Each path below is one point turned by a fixed rotation once a step. After each direction that follows a path, write how fast that rotation turns it, in degrees a step (0 if it stays still).
Each turn is a multiple of 5 degrees from 10 to 175, or 0.
Each row of a path follows its step; steps can be skipped.

step 0: [ 2.81 -1.87 -0.62  0.17  1.59 -2.54  0.36  1.24  2.25  2.73 -4.67 -1.30
  1.98  2.46 -4.33 -0.20  0.54 -3.36  0.43  0.85  2.05 -4.69 -1.67  0.82
 -2.59  1.51 -0.39  4.84  1.41 -3.88  0.33 -1.09  0.64 -0.45 -0.86  0.58
 -0.51  0.78  4.70 -2.00  2.25 -2.58 -1.85 -3.49 -1.60 -0.91  0.28  3.00
 -0.58 -0.72  3.72 -2.67 -4.03 -0.18  0.04 -3.50  1.35 -0.41 -1.66]
step 1: [ 1.07 -2.99 -0.33 -1.30  1.47 -3.56  1.10  0.02  2.28  3.80 -1.52 -1.58
  4.60 -1.40  0.02  1.88 -0.31  0.95 -2.85  0.22  0.62 -5.15  3.77 -1.67
 -1.43  4.80 -2.18  3.02 -2.99 -1.92  1.68 -2.52  0.44  1.62 -2.06  2.18
  0.72 -2.66 -0.86  0.55 -0.27 -0.61 -0.58 -4.58 -0.86  2.34  4.25 -0.76
 -1.22  2.38 -1.45 -4.43  1.02 -1.17  1.33 -0.14 -1.23 -2.87  0.15]
step 2: [ 2.52 -2.16 -2.11 -2.23 -3.08 -4.25  0.66  6.16  2.62  2.77 -4.38  1.01
  2.06  0.13  0.25  2.71  1.01 -1.93 -0.65  2.31 -0.62 -1.04 -0.92 -1.00
  2.17 -0.08 -3.13 -0.54 -3.01 -1.24  1.69 -0.25  3.13 -0.73 -0.20 -0.62
 -5.71 -6.08  1.97 -0.13 -1.56  2.22 -2.34 -0.87  1.14  1.93  0.42 -0.54
 -3.30  0.69 -0.92  1.23  2.71 -1.44  0.01  0.00  1.28 -1.71  0.35]
step 3: [ 0.52 -3.35 -2.73  4.46 -3.21 -0.13 -1.68  1.60  1.37  0.28 -3.77 -0.43
 -0.18  2.37 -0.79  2.42 -1.47 -2.74 -3.60  1.78  3.31 -3.71 -2.53  3.35
 -0.19 -0.04 -3.94  2.44  0.53 -0.50  2.07 -1.59 -1.02 -2.70 -1.22  1.42
 -2.32 -1.49  3.97 -0.80  0.42 -0.13  0.03 -2.42  0.07  0.20  3.25  5.45
 -1.36 -0.20  1.16  0.85 -2.24 -3.63 -1.80 -2.27  3.06  1.00 -1.34]
step 4: [ 2.85 -2.85 -0.88  1.75  1.69 -3.05 -1.51 -1.25  5.35  4.37 -4.06 -1.46
  2.45  2.06  0.90  1.82  0.46 -1.09 -3.53 -0.83  0.52 -2.91 -1.16 -0.02
 -0.77  0.97  2.24  3.86  0.00 -1.18  1.11 -2.01 -1.68 -0.28 -2.64 -0.10
  0.50 -0.78  1.43  0.68  0.50 -1.00  3.30 -2.34  1.14  2.99  1.57 -2.76
 -1.93  4.16 -2.13 -5.22 -4.14  0.68 -0.45 -1.96  1.94  0.51 -1.40]
step 5: [ 2.00 -2.15 -0.20 -0.39  0.99 -6.73  1.14  4.38  4.02  1.36 -0.55 -2.72
 -1.37 -0.40  0.20  4.93  0.73 -0.51 -1.59  0.33  1.06 -5.55 -0.11 -0.60
 -0.34 -1.65 -0.11  1.09 -6.33 -0.48  1.99  1.41  3.84  2.68  0.44 -0.81
 -0.34 -4.36  1.53 -1.74 -0.72 -2.14 -1.04 -1.27  0.00 -0.49  2.77 -2.87
  1.08  0.72 -1.71 -1.29  1.13 -0.39  0.15  0.43  2.99 -1.38  1.08]
step 7: [ 1.20 -1.55 -1.61  1.72 -3.31  0.06  0.38 -2.74  4.37  1.18 -1.29  0.03
  2.82  3.45  1.05  5.25 -2.37 -3.57 -0.37 -0.78 -0.02 -2.88  0.67 -1.39
  1.31  1.41 -2.17  2.61 -1.36 -0.93  6.69 -3.52 -2.27 -2.61  1.51 -0.80
  0.94 -0.98  0.56  1.37  1.38  2.15  1.38 -4.09  1.90  0.61  1.81  1.36
 -1.42  1.93 -3.03 -2.68 -1.28  0.30 -3.34 -1.90  1.23  0.91 -2.24]
step 9: [-1.05 -1.99 -2.43  0.40  2.14 -2.13  1.43  0.98  1.65  1.35 -2.58 -4.47
 -0.22 -2.06  0.26  6.21 -0.18  1.53 -0.43  1.51 -1.59 -2.56 -2.80 -0.57
 -3.59  1.27 -0.37 -0.30 -5.17  2.91  0.97 -1.42 -0.23  0.08  0.93  2.14
 -1.55 -3.56  2.95 -0.19  3.50 -2.92  0.53 -0.39 -2.57  2.10  1.53  1.93
  0.88 -1.52  1.99  1.21 -2.11 -3.28 -1.30 -0.53  5.98 -0.76 -1.84]
step 11: [ 2.91 -0.96  0.32  1.69 -1.39 -3.78  0.31  0.50  2.09  1.87  1.22 -0.99
 -0.33  1.00  1.04  4.39 -2.12  0.53  1.44 -0.08 -0.65 -4.44  2.59  1.25
 -0.80 -0.34 -1.59  1.81 -1.86 -3.25  3.65 -1.55  0.23 -2.09 -0.13  2.10
 -0.78 -1.49 -1.01 -2.83  0.09  4.84  1.03 -4.45 -0.48  1.83  2.54  1.06
  1.52  0.16  1.70 -3.70  3.39  0.96 -3.06 -4.72  0.17 -5.36  1.20]
Speeds:
[-1.22  0.92  0.57  0.27 -0.06  0.87  1.19 -0.68 -0.92  0.06  0.28 -0.39
  0.18 -0.39  0.13  0.59 -0.17  0.42 -0.06 -0.15 -1.51  0.64 -0.66  0.40
 -0.13  0.45  0.27 -0.78  0.64 -0.05  0.10  0.31 -0.08  0.54 -0.50 -0.56
 -0.33 -0.20  0.95 -0.86  0.05  0.37 -0.82 -1.40 -0.06 -0.19 -0.04 -0.91
 -0.21 -0.56  1.44 -1.10  0.23  0.40 -1.34 -0.42  0.00 -0.56  0.60]	20
[-0.07 -0.46 -0.41 -0.46  0.53 -0.98  0.06  0.21 -0.17  0.67  0.49  0.93
 -0.24 -0.16 -0.42 -0.10  0.42  0.54 -0.40 -0.23 -0.93  1.66 -0.80 -0.19
 -1.22 -0.08 -0.56  0.18  0.67 -0.55  0.60 -1.66  0.39  0.45 -0.38 -0.48
  0.68 -0.23 -0.60 -0.04  0.32  0.57 -0.20  0.09 -0.86  0.03  0.96  1.47
 -1.09 -0.11  0.07  0.86 -0.32 -0.06  0.53 -0.60  0.03 -1.19  0.57]	40
[ 0.15  0.29 -0.10 -0.80  0.01 -0.07  0.78 -1.55  0.77  0.17 -0.75 -0.31
  0.59 -0.31 -0.10  0.41 -0.43  1.59 -1.35  0.75 -0.43  0.35 -0.56 -1.52
 -0.46  0.75  0.31 -0.27  0.22  0.46 -0.37 -0.86 -1.18 -0.58  0.06  0.07
 -0.38  0.51 -0.66  1.05 -0.27 -0.11  0.53 -0.09  0.77  1.58 -0.36 -0.30
  0.32  0.59 -0.08  0.38  0.36 -0.54 -0.29  0.62  0.17  0.33  0.15]	135
[-0.09 -0.79 -0.08  0.03  0.42  1.29 -0.29 -0.77  0.90  1.03  0.10 -0.28
  0.23  0.28  0.07  0.51 -0.97  0.04  0.09  0.01 -0.27 -0.10  1.04 -0.02
  0.98  1.01  0.81  0.63  1.24 -1.07  1.14  0.48 -0.86  0.05 -0.29 -0.11
  0.69  1.60  0.70 -0.87 -0.13 -0.05 -0.16 -0.56  0.17 -0.32  0.35  0.24
 -0.33 -0.14 -0.25  1.16 -1.20 -0.08  0.94 -0.18 -0.40  0.11 -0.06]	110
[-0.36  1.02 -1.16  0.24  0.38 -0.61  0.66 -0.53  0.09  0.48  1.45  0.67
 -0.21 -0.13  0.91  0.77  0.27  0.30 -0.11 -0.69 -0.78  0.35  0.56 -0.42
 -0.09 -0.77  0.54 -0.26 -0.07  0.66  0.84  0.26  0.34 -0.32  1.10  0.31
  0.34 -0.21  1.04 -0.58  0.23 -0.86  0.62  0.13 -0.01  0.01 -0.90  1.08
  1.22  0.81 -0.83  0.35 -0.02  0.14 -0.80 -0.88 -0.22  0.22 -1.38]	25
[ 0.92  0.10  0.28 -0.89  0.06 -0.43 -0.60  0.32 -0.19 -0.68  1.18 -0.31
 -0.84  0.57 -0.13 -0.04 -1.09 -0.23 -0.06  0.13  0.17 -0.92 -0.58 -0.48
 -0.07  0.43  0.38 -0.40  0.93 -0.63 -0.41  0.03  0.02 -0.33 -1.09  0.08
  0.67  0.48 -0.13  1.20  0.17  0.18 -0.02 -0.66 -0.54  0.30  0.03  0.54
  0.74  1.59 -0.08 -1.66 -1.14  1.19 -0.64 -0.69 -0.57 -0.58 -0.15]	100
[ 1.08 -0.10 -0.17 -0.65 -0.64  0.52  0.72  0.63  0.21  0.45 -0.39 -0.92
 -0.25 -0.97 -0.06  0.01 -0.51  0.01 -0.29  0.14  0.02  0.31 -0.37  0.24
  0.86 -1.75  0.73 -0.20 -0.13  0.52  0.44  0.11  1.30 -0.58 -1.00  0.57
 -0.13  0.57 -0.55 -1.36  0.95  0.28 -0.95 -0.14 -0.13  0.52 -0.17  0.10
  1.03  0.79 -0.13  1.05  0.39  0.35 -0.09  0.85  0.37 -0.96  0.89]	115
[-0.36 -0.22 -0.48  0.40  0.64 -0.76 -0.35 -0.51  1.03  0.03 -0.31  0.38
 -0.94  0.38 -0.90 -0.20  0.95 -1.04  0.18 -0.67 -0.53  0.42 -0.34  0.51
 -0.04 -0.78  1.17  0.03  0.26  0.67  0.01  0.19 -0.77  0.19 -0.96  1.17
  0.41 -0.11  0.06  0.27 -0.56 -0.68  0.40 -0.58 -0.50  0.59  0.80 -0.08
  0.06 -0.08  1.56  0.27 -0.67  0.62 -0.63  1.78  0.45  0.92 -0.37]	80

step 0: [-1.94 -1.50  1.78 -0.70  0.39 -1.60 -0.02  2.64  3.81 -0.67  1.20 -0.26
  0.68  3.92  0.70  1.77  1.43 -3.80 -0.44  5.15  0.81 -0.95 -3.09 -0.09
  0.26 -0.63  4.49  0.30  3.54 -2.67  1.23  1.88 -1.46  3.07 -2.94  1.13
  4.37  0.17 -7.13  1.59  0.99  2.61 -2.09  2.17  1.34  5.43  0.48 -0.30
 -0.25  2.35  1.48 -1.20 -5.25 -0.91 -1.28  0.00  2.31 -4.40 -1.00]
step 2: [ 0.53 -0.94 -0.39 -2.07  3.58  0.99  3.62  0.73  0.71 -1.47 -2.52 -0.81
  2.25  1.93  0.24 -2.42 -1.77  1.10 -0.47  1.34 -0.99 -4.02 -3.07  0.11
 -1.68  2.50  1.87  5.39 -0.42 -4.58  4.35  3.93  0.30  3.42 -6.89 -0.11
  3.37 -0.59 -4.63 -0.52  3.62  1.09 -5.55  1.10 -1.49  2.12  2.32 -1.67
  1.75 -2.34 -0.27  0.54 -3.34 -1.86  0.41  0.37 -0.17  0.04  0.46]
step 4: [ 1.53 -2.36  3.28 -5.15  1.68 -3.03  0.50 -1.17 -1.25 -3.53  0.03 -3.03
  2.92  0.92  1.37  0.82 -2.25 -0.49  1.63 -0.02  0.32 -3.11 -2.32  1.50
 -2.07  5.57  0.66  1.24 -2.33 -4.65  0.18  2.51  3.36  4.93  0.55 -1.05
  0.33 -2.67 -8.06  1.11  1.41  3.39 -0.22  1.75 -1.35  0.17  0.46  2.67
  2.30 -2.01 -1.32  1.21  3.14  1.20  1.74 -0.96 -0.06  2.06  1.90]
step 5: [ 1.25  0.54 -0.26 -3.63  1.74 -1.95 -1.89  4.67  2.54  1.84  2.37 -1.01
 -1.12  1.25  0.43 -2.65  0.14 -3.72 -3.16 -0.08  5.38 -0.18 -4.62  0.02
 -0.07  2.81  0.61  1.41  2.11 -2.31  2.62  4.02 -0.49  0.60 -3.96 -5.18
  3.44 -3.84 -0.88  3.11  1.13  0.13 -5.59  0.71  2.32  1.04 -0.28  1.78
  2.13 -3.29 -0.50 -2.63 -1.38 -2.28  1.35 -3.88  0.22  0.67 -0.85]
step 6: [-1.97 -3.97  2.22 -5.72 -0.78 -4.17  1.91  1.20  1.40  1.00  0.70 -2.81
  0.41 -0.82  0.05  1.69  0.59 -4.52  2.17  4.23 -0.64  0.81 -1.12 -0.69
 -0.08  1.67  3.40  0.34 -3.80 -3.44 -0.74  5.05  0.34  1.44 -0.15 -2.21
  2.41  0.80 -4.27 -0.69  3.36  0.48  4.20  1.48 -0.55  0.17 -2.08  3.98
  2.59 -0.78 -1.79 -3.78 -1.71  2.84  2.17 -2.28 -1.45 -4.74  0.57]
step 7: [ 0.88 -0.40  4.04 -6.98  1.32  1.50 -0.56  2.96 -0.26  0.09 -1.35 -2.25
 -0.27  1.19  3.11  0.18 -1.24  0.26 -2.30  1.71 -2.34 -1.99 -2.62  0.13
 -3.55  6.05  0.26 -1.72  3.48 -0.25 -0.22  0.63 -2.35  1.22 -3.60 -1.47
  1.76 -2.53 -2.40  0.10  0.15  6.21 -3.03  6.77  1.35  1.25 -0.60  1.76
  1.14  0.23 -0.90 -3.02 -2.20  0.50  1.39 -3.11  0.95  2.30 -1.54]
step 8: [ 0.63 -1.79  0.53 -3.02 -0.77 -2.69  2.91 -0.37  2.05 -1.69 -0.01 -5.91
  2.41 -1.24 -2.86 -3.23 -3.47 -4.38  0.41  1.09 -0.38 -2.36 -2.00 -1.00
  2.55  0.22  1.43  3.75  0.50 -3.39  0.97  2.91 -3.84  1.93 -1.04  0.64
  3.41  0.29  1.16  3.08  1.89  0.52 -3.94  1.63  2.64 -0.54 -0.55  3.09
  2.81 -0.06  0.53 -1.59 -3.89 -0.30 -0.33 -4.66 -1.82 -5.87 -3.10]
step 9: [-1.51 -4.04  3.32 -5.60 -0.32  1.35  3.21  3.50 -1.02 -3.38  2.57 -0.74
  1.36  1.44  1.44 -2.35  3.68 -3.32 -0.47  0.85  0.23 -2.04 -0.95  0.98
 -2.02  3.83  2.70  2.48 -0.98 -0.32 -1.89  0.98 -1.51 -1.99 -2.29 -0.13
  1.47  3.80 -5.90  0.67  3.50  2.03 -0.93  4.88 -2.47  3.47  0.14  2.10
 -1.53 -0.01 -3.70  0.86 -1.81  3.07 -1.89 -0.24  2.62 -0.68 -2.85]
step 11: [-2.49 -2.23  2.25  0.74  1.56 -1.36  1.30  2.15 -0.65 -3.03  3.01 -2.06
  1.59  5.04 -0.52 -0.94 -1.39 -2.91  0.80  1.61  2.17  0.77  0.70  1.42
  2.70  1.87  4.96  2.46  2.17 -4.14 -1.12  2.05 -1.37  2.77 -5.15 -2.17
  0.80  1.01 -6.83  3.77 -1.16 -0.82 -4.02  1.01 -0.82  1.19 -0.29  1.29
  1.32 -3.65 -2.37 -0.73 -2.04  1.52 -3.43 -2.37 -0.76 -4.20  2.14]
Speeds:
[-0.61  0.32  0.67  0.38 -0.04 -0.30 -0.92  0.06  0.69 -0.54  1.23  1.36
 -0.11  1.38  0.68  0.03  0.33 -0.23  0.61 -0.30  1.87  0.43 -1.01  0.48
  0.65  0.30 -0.26 -0.37 -0.25 -0.63 -1.05 -0.06  0.71 -0.32  0.92 -0.23
  0.25 -1.62 -0.42 -0.06  0.04 -0.83  0.73  0.14 -0.24  0.23  0.19  0.29
 -0.10 -0.34  0.24  0.40  0.30 -0.53  0.07 -0.51  0.92 -0.82  0.21]	65
[-0.37 -1.30 -0.29  0.52 -0.06  0.60  0.57  0.47  0.42  0.68  0.11  0.95
  0.63 -0.37  0.36 -0.29  0.92  0.69 -0.43  0.23 -0.43  0.68 -0.15 -0.98
 -0.47  0.49 -0.39  0.52 -1.38  0.44 -0.06  1.10  0.25 -1.39 -1.12 -0.66
  0.97  0.13  0.30 -1.26  1.08 -0.62  0.98  0.55 -0.25 -0.68  0.15 -0.78
  0.34 -1.00  0.15 -0.32 -0.07 -0.53  0.06  0.31 -0.06 -0.11 -0.28]	100
[-0.13 -1.13 -0.10  0.21 -0.18 -0.51  0.10  0.01  0.07  0.97 -0.34 -0.14
  0.30 -0.26  0.52  1.19  0.04 -0.41  0.29 -0.88 -0.54 -0.46  0.08  0.31
  0.37 -1.13 -1.10  0.25 -0.97 -1.17  0.10 -0.93 -1.11  0.04  1.28  0.08
  0.38  0.02  1.19  0.56  0.14 -0.56 -0.45  0.00  0.23 -0.32 -0.42  0.18
  1.30 -0.55 -0.42  0.03  0.96 -0.13  1.58 -0.59 -0.38 -0.85 -0.49]	160
[ 0.12 -0.16  0.34  0.11  0.34  0.23 -0.11  0.43  0.03 -0.63  0.16 -0.08
 -0.35 -0.56  0.81  0.10  0.70 -0.66 -0.56  0.80 -1.46  0.04  0.29  0.51
 -0.10  0.47  0.38 -0.79 -0.52  0.23 -1.52 -0.71 -0.12  0.33  1.38 -0.25
  1.66 -0.15 -0.70 -1.08 -0.48 -0.13 -0.50 -0.31  0.28 -0.24  0.62  1.07
  0.48  0.59  1.14  0.30  0.32 -0.73 -0.26  0.72 -0.98  1.11  0.14]	120
[-0.17  0.07 -0.47  0.39 -0.30 -0.16  1.21  1.01 -0.65  0.83 -0.19 -0.29
 -0.42  0.23  0.68  1.28  0.22 -0.69  0.08 -0.43  0.95 -0.07 -1.22  0.10
 -0.57  0.54 -0.64 -0.69  1.39 -0.46  0.42 -0.72  0.73 -0.77  0.70 -0.04
  0.33  0.95  0.07 -0.11  0.07  0.70 -0.49  0.76  0.36  0.11  0.28 -0.77
 -1.00 -1.11  0.91  0.47 -1.31 -0.44  0.16  0.39 -0.38  0.62 -0.23]	155
[-0.78  1.70 -0.44 -0.25  0.25  0.23  0.00  0.29  0.44 -0.15  0.13  0.28
 -1.34 -0.06  0.39 -0.15 -0.13 -1.24 -0.09 -0.06 -0.41 -1.39  0.49  0.65
  1.10 -0.33  0.50  0.31 -1.05 -0.26  0.75  0.58  0.41 -0.47  0.24 -1.04
  0.37  0.72  1.02 -0.93  1.32 -0.60 -0.62 -0.31 -0.33  1.05 -0.18  0.27
 -0.61 -0.39 -0.85  0.30 -0.51  0.57 -0.25  0.62  0.08 -0.30  0.05]	115
[ 0.01 -0.22  0.29  0.18  0.72  0.12  0.19  0.28 -0.05 -0.86 -1.03 -0.29
 -0.40  0.58  0.23  0.87 -0.27 -0.99 -0.11  1.23  0.32  0.65 -0.93 -0.01
  1.11 -0.45 -0.65 -0.23 -0.31  0.86  0.54  0.60 -0.64 -0.34  0.17 -0.21
  1.26  0.70 -0.17  1.46  0.18 -0.42  0.22 -0.93 -0.50 -1.37 -0.52 -1.06
 -0.45  0.52  0.43 -0.22  0.65  0.70 -1.30 -0.76  0.12 -0.09  0.02]	135
